In the rows, 128 means zero.
The rows of M fall into 3 groups, and each row is roughly a mix of its group's hidden directions.
M:
[[115 121 113 164 129 197 124 128 154 147 126 123 126 138]
 [143 115  89 146 160 118 152  93 108 104 117 118  92 128]
 [113 126 100 152 157 181 157 118 143 139 133 109 103 142]
 [122 107 128 102 154 160  92 104 119 137  88 101 149 133]
 [136 165 130 174 133 144 144 162 135 160 154 149 128 143]
 [149 110 152  95 118  86 101 118 107 118  96 129 152 108]
 [102 109 119  82 107 159 125 160 122 108 124 140 139 165]
 [ 91 122 134 105 102 142 146 175 150 117 154 144 101 127]
 [123 136 133 107 154 159 146 189 102 138 124 143 137 147]
 [111 125 135  82 105 118 111 160  96 120 125 153 149 161]
 [116 148 127 173 115 164 108 152 127 161 137 157 136 152]
 [158 141 140 168 143  89 122  89 131 147 121 118 122  96]
 [152 153 155 128 125  71 130 153 102 140 135 154 140 118]
 [132 128  94 165 144 143 151 145 103 128 125 158  92 160]
 [148 136 144 136 112 146 124 189 116 137 124 166 154 140]
 [146 134 132 156 114 154 120 183 115 138 123 171 145 140]
 [109 120 101 105 128 108 105  74 133  95 137 103 115 140]
 [135 164 117 176 155  99 101 117 102 143 138 144 114 129]
 [112 123 103 135 128 117 170  98 146 104 154 112  83 121]
 [111 127 104 156 144 201 121 134 142 125 134 116 133 122]
 [134 141 148 134 133 146  85 164 104 155 109 150 164 138]
 [124 126 170  77 130 112 116 157 111 141 112 126 159 110]
 [133 102  81 142 145 151 133 104 112 108 104 129  99 160]
 [ 98 119 114 123 119 106  83  73 127 109 130 112 117 116]
 [154 147 148 143  97  73 123 147 122 125 146 161 139 119]
 [135 142 124 185 116 128 124 141 119 163 128 169 112 154]
 [147 130 116 172 135 113  91  95  96 145 101 144 132 139]
 [144 140 134 149 113 144 128 189 115 136 133 171 144 142]
 [121 149 127 172 133 155 107 176 142 145 143 157 112 126]
 [141 132 117  93 162 104 146 109  79 108 118 109 148 134]
 [106 139 121 167 128 172 161 155 144 147 152 137 105 122]
 [150 131 165 119 120 109  98 157 106 149 104 148 166 114]
 [115 155 146 141 125 126 170 161 152 139 172 132 114 104]
 [143 137 144 139 139 112 176  91 131 144 136  95 139  89]
 [146 127 105 145 109 161 164 164 147 110 144 150 122 161]
 [133 126 133 108 107  72 163  82 126 123 138 114 125 131]
 [134 162 167 138 125  87 125 127 134 151 152 122 146  88]
 [105 128 133 110  97 149 147 180 140 133 146 155 123 162]
 [108 114 139 117  98 165 148 171 170 121 144 135 119 117]
 [134 144 151 167 102 124 164 135 164 163 151 136 119 115]
 [146 156 138 183 150 108 129 111 129 153 139 125 122  90]
 [145 112 122  91 141 104 137  84 100 110 104 101 150 135]
 [128 144 145 164 130 164 144 174 147 164 137 145 124 120]
 [141 159 123 188 140 150 135 143 135 164 142 143 124 142]
 [129  99 119  84 125 127 120  88 126  94 111  94 149 118]
 [148 129 116 154 143  98  95  78  95 131 103 126 134 128]
 [123 104 133  72 115 104 151  96 110 121 111 110 138 150]
 [114 118 145 142  86 105 125  94 162 126 144 119 118  85]
 [148 113 145  81 152 148 130 130 132 141  92 100 161 141]
 [125 116 105 164 123 180  92 117 130 141 106 137 136 154]
 [100 131 138  99 128 154 143 181 109 147 128 148 130 160]
 [127 114 144  70 114  80 136 129 116  97 126 122 131 113]
 [138 168 141 175 150 102 130 135 109 154 148 139 127  99]
 [132 139 123 163 121 127  94 139  89 152 113 167 138 159]
 [106 115 132  69 107 131 126 161 111 106 127 140 144 155]
 [106 120 133 147 111 152 128 156 177 124 148 134  93  96]
 [134  93 138  79 136 133 129  98 135 119  92  92 141 118]
 [106 111  89 131 156 162 148  99 131 111 126 104  94 140]
 [141 119 139  94 132 111 105 163  82 114 102 152 150 131]
 [117 147 110 126 156 152 156 103 159 138 151  91 116 159]
 [106 122  92 148 157 174 154 114 136 126 132 110  95 141]
 [134 117 117  99 126  81 125  74 108 104 118 109 131 136]
 [133 157 124 180 138 160 145 154 138 161 146 143 123 143]
 [137 147 142 154 116  79 165 139 126 145 150 153  99 118]
 [146 106 124  96 119 102 141  76 126 102 113  98 146 123]
 [125 140 137 108 145 156 149 193 108 137 130 146 139 147]
 [130 162 141 186 137 141 121 149 129 164 145 144 132 109]
 [133 137 157 113 117  79 133  97 143 127 144 104 138  86]
 [119 105 136  71 116 120 158  97 116 119 115 100 150 134]
 [116 139 126 152 128 166  96 181 135 143 131 160 120 144]
 [ 91 113 147  85  93 156 145 141 134 146 128 125 150 151]
 [182 126 155 115 118 117 164 160 141 138 114 137 156 133]
 [136 105 116  85 124 104 120  85 108 100 106 108 145 144]
 [121 134 138 173 113 150 128 145 175 145 147 136 106  95]
 [118  94 139  79  96 153 153 136 154 109 122 112 143 125]
 [129  99 134  98 136 176 119 146 120 142  85 123 150 150]
 [134 138 126 123 127  66 149  78 113 122 141 117 117 126]
 [139 108 105 130 133 139  86 105 100 125  86 137 138 165]
 [114 108 120 130 106 108 109  68 148 109 128 106 113 101]
 [115 128 165  96  94 121 146 151 167 129 150 120 140  99]
 [121 111 132  68 115 108 157 127 103 119 116 126 135 165]
 [137 162 117 173 155  93 102 111 102 141 137 141 113 131]
 [138 113 146  91 111  78 111  89 125 116 113 112 144 117]
 [131  98 110 100 129 148  89 117 107 111  88 127 146 161]
 [163 122 148 157  99 106 166 112 162 157 125 134 120 130]
 [138 115 131  96 114  62 143 104 106 109 120 132 116 134]
 [140 132 128  97 159 106 173 111  93 114 128 100 145 114]
 [105 122  97 143 159 185 150 125 134 133 130 113 102 144]
 [124 118 125 122 136 182  98 173 123 136 106 146 142 152]
 [137 153 126 192 152 154 119 120 142 157 137 123 125 109]
 [144 117 131 103 150 100 119  85 127 106 113  91 138  92]
 [112 122 132  71 144 138 136 135 131  93 137  94 148 100]
 [117 103 139  71 111 121 161 101 120 123 116 103 149 137]
 [133 112 118 144 111 100 105  64 146 115 121 111 118 109]
 [129 141 129 175 115 149 102 150 116 163 122 165 134 155]
 [115  99 123  64 124 143 137 128 140  92 121 103 135 134]
 [144  93 124  85 123 130 128  92 128 103  97  99 152 128]
 [124 133 142  69 148  99 133 137 107 101 134 108 147 105]
 [127 141 128 176 114 147 120 163 117 158 129 171 122 147]
 [122 163 121 152 167 122 117 160  87 148 136 153 115 143]
 [112 148 123 167 111 104 112 129 155 122 167 145  90 109]
 [127  88 132  81  98 153 139 124 154 104 111 109 146 127]]

One row of each group comes first, with its name. Which group is each row after those in?
[152 137 123 131 122 137 192 145 164 127 153 123 120 148] -> Q
[123 105 135  82 101 116 176 127 149  99 139 112 125 117] -> T
[121 154 150 136 122 107 171 148 151 136 170 126 114  95] -> W

[123 133 108 105 172 129 167 124 128  96 147  95 106 110] -> W
[145 133 118 121 158 111 107 104  78 139  98 126 147 160] -> T
[139 126 136  95 140  74 155 106 122 104 133 106 117  99] -> W
[129 106 138  71 103  91 131 140 112 110 112 142 129 154] -> W
[119 134 124  83 142 121 142 144  77 126 122 134 151 168] -> T
[106 100 138 108  98 161  98 119 140 153  98 129 145 159] -> T
[113  96 141  79 132 138  96 116 115 120  91 108 147 112] -> Q
[109 109 132  84 134 133 158  98 156 119 130  83 118 115] -> Q
[147 139 117 133 146  77 121  77  93 126 120 118 135 138] -> T
[157 148 138 115 152 130 156 181 107 141 125 146 145 155] -> Q
[138 134 143  88 146  79 114 121  90 111 119 119 149 107] -> W
